Each path below is one point turned by a fixed rotation once a step. After each direction that follows a path, write how fast that rotation turns it, in degrees a step (0 if it stays still).
Each turn is a multiple of 5 degrees from 10 to 175, or 0.
Each row of a path follows its step; steps can be skipped.

step 0: [-13.6  -2.9 -10.2   5.6  -1.0   3.8  18.6   5.1  -4.1 -15.7   0.7   6.5
   6.5  -6.0 -24.6  -7.2   3.3  -9.9   8.6   2.7   1.1   0.4   2.1  -3.1
  13.0 -19.4  17.6   3.1  12.0 -10.4  -7.6  17.7  -2.1 -16.1   0.0  -0.6
  -3.2   6.2]
step 1: [ -7.1 -14.7  11.5  20.7  -6.5  13.9  -3.5  -7.2 -12.8   2.0  -8.3  11.0
  -1.6   4.4   8.4  -4.3  -3.8  -3.8   1.6 -13.4   4.2 -12.3   3.3  16.4
   4.2   5.3  18.8 -13.9  -2.9   1.6  -6.2  13.5 -13.6   0.7  -5.9  10.9
  13.2 -13.7]
step 2: [  8.4 -15.6   5.5  -6.3  -1.8   6.4 -15.3   1.4 -10.3 -16.5  17.4  -5.7
   2.8  -8.2  -0.3  -0.1 -24.6 -10.9  -4.8  -8.6 -12.9   2.1 -19.3   2.7
   1.4   1.0  -3.6   9.2  -3.4   1.5   8.7  17.9   0.2  -1.0 -20.0   4.1
  -0.5   6.8]
step 3: [-13.1 -13.3  -3.7  -3.4  -5.5   3.1   7.3  13.6 -11.0  -4.4  13.7  -9.7
  -4.6  -1.1  -8.6  13.2  -1.5  -6.0   1.3   2.8  13.1  -1.2   6.4  13.5
  12.5 -11.5 -26.4 -13.3  12.4   4.1  11.7   1.0   0.0 -16.5   7.7  11.9
   4.2  -3.0]
step 4: [ -7.9 -18.2   6.8  -3.8  11.7 -15.0  -0.4  12.1 -17.8   2.5 -14.5   0.4
  -1.5   0.1  10.7 -12.5   2.6   0.1  11.0  -2.3   3.8  -3.8 -10.1   7.0
   5.6  -2.3   4.3   1.8  10.8 -14.8  -1.6  -6.1 -24.2   0.9  -1.7  17.3
 -18.0   3.5]
step 5: [ 19.5  -7.1  -1.2  -7.9  -0.1  -1.7  -7.0   5.3  -9.2  -4.2  14.8  28.4
  -8.0   5.2   1.6  -8.4 -22.1  14.9  -4.8  -0.3   6.8  -7.8   4.7  15.3
  -3.0  -3.6   3.8   9.4  -1.7   5.2 -13.1  -5.9  10.3  -9.7   0.2  16.5
  -3.6   1.1]
step 6: [ -9.0  -5.9   7.7   2.2  19.1  12.0   8.4   6.6   3.6 -17.2   0.0   5.9
  15.5  -4.2  -8.4   9.3  -6.1   9.9   9.9   1.1  -9.0 -17.8  -0.6   1.6
   9.2  -4.9   0.7   9.9  18.1   5.1   6.0   5.2  14.1 -23.3   2.9  -6.9
 -10.5   4.0]
step 7: [ -9.6 -19.7   6.3   9.6   6.0   7.5  -1.9   3.4 -11.4  13.5  -3.3   5.2
   0.2  -4.4  11.7  10.1  21.0  -6.6 -14.6  -2.4   8.3 -11.4  14.8   6.6
 -15.1   0.0   4.9  -0.8   2.4  -8.0  -9.5  18.0  -1.1 -15.4  -9.6   4.6
  -9.8  -9.3]
step 8: [ 24.8  -7.6   6.0  17.5   4.4   1.9  12.7   4.4 -12.9   3.2   1.2   7.7
   3.9 -14.2   2.1  -3.4  -7.3 -12.6 -18.9 -12.5   0.7   4.2 -21.8  -3.2
   9.3   7.0  -3.9  20.1   2.2   1.0   3.5   3.3   4.6   0.1  -8.6  15.1
  -3.1  -2.6]
step 9: [ -9.3  -2.8  -7.0   5.6   1.0  11.0   4.2  -1.6  -5.3   0.0  18.1 -15.2
   5.3 -13.3 -19.3  -2.9   0.6  31.6  -1.0  -3.3  13.1  -8.5  -1.2   5.9
   7.7   1.6 -20.3   7.3  -2.0   2.7   0.0   9.9   1.4  -3.7   2.6  18.6
   5.2  -3.2]
step 11: [ 13.2  -9.2 -12.1   1.0 -12.5  -6.4   0.4  16.6  -9.7 -17.2   8.9  12.9
  -7.1 -12.2  -0.2  -2.8  -7.0  -0.9  -6.9  -9.1  -1.6  -2.5  27.1 -11.3
  -0.6   6.7   8.0   8.2  11.8   1.5 -16.4  -5.1  -5.3   4.5  -6.9  15.0
  -2.9  -9.1]
Directions:
[-3.3 -0.8  0.4 -1.0  0.5  1.8  2.3 -1.0  1.5 -1.6 -4.3  8.1  1.6  2.6
 -1.4  0.9  6.0  1.4 -6.6  1.1 -3.7 -1.6 -0.4  4.7  1.0 -3.6  7.7  3.9
  3.2 -0.3 -4.5 -0.4  7.3  0.6 -2.9 -5.7  2.9  1.9]
55
[-6.5  6.3  2.2  0.5 -4.2 -5.9  1.3  5.5 -4.2  3.0 -5.7  2.8 -1.4  0.3
  0.6  3.9 -5.2 -1.6  1.6 -4.6  4.3  1.0  2.2  2.2  0.5  3.4  1.6  5.1
 -2.6 -1.3  0.1  3.8  1.7  3.4 -2.0 -1.8 -4.3 -5.1]
110
[ 0.6  1.0 -0.9  2.2  0.8  0.7  2.0  1.7  1.3 -6.7 11.0  3.2  0.4  4.2
 -5.0  5.2  0.1 -0.6  2.8  1.9 -2.9  2.0 -4.8  3.1 -0.5  2.9 -5.3  5.6
 -3.3  3.0 -3.5  0.7  1.9  5.3  3.0 -1.1 -2.6 -1.5]
115
[ 4.6  3.7  5.7 -2.9 -1.1 -2.8  2.3 -2.6  5.6  1.0  4.5 -1.6 -0.5  6.2
  0.2  0.6  2.7 -6.3 -1.8 -4.9  7.7 -5.5  3.3  5.0  3.1 -0.8  1.2 -2.5
 -1.4 -0.7 -0.6  2.2  3.7 -1.2  2.8  4.3  1.0  3.4]
160
[-0.5 -5.5  0.3 -6.1  2.8 -3.8  2.4 -2.1  0.4 -0.2 -0.7 -2.5  6.5 -1.0
 -3.0 -4.3 -1.2 -6.2  2.1 -1.4 -4.1 -2.9 -3.7 -5.2  3.7  0.5  4.1  6.6
 -3.2 -5.5  5.3  0.1  1.6  1.7  4.3 -1.9 -3.1 -0.6]
175
[-2.2  0.0  2.9  1.8  5.0 -6.0  4.2  2.1 -1.9 -1.2  2.0 -0.9  6.0  1.9
 -3.2  9.3 -0.6  2.0 -3.7  2.3  0.9 -0.2  1.0 -3.9 -0.9 -6.8  2.9 -6.1
 -5.8 -2.5 -0.4 -3.3 -5.0 -1.2 -2.8  0.2  1.7 -1.5]
110
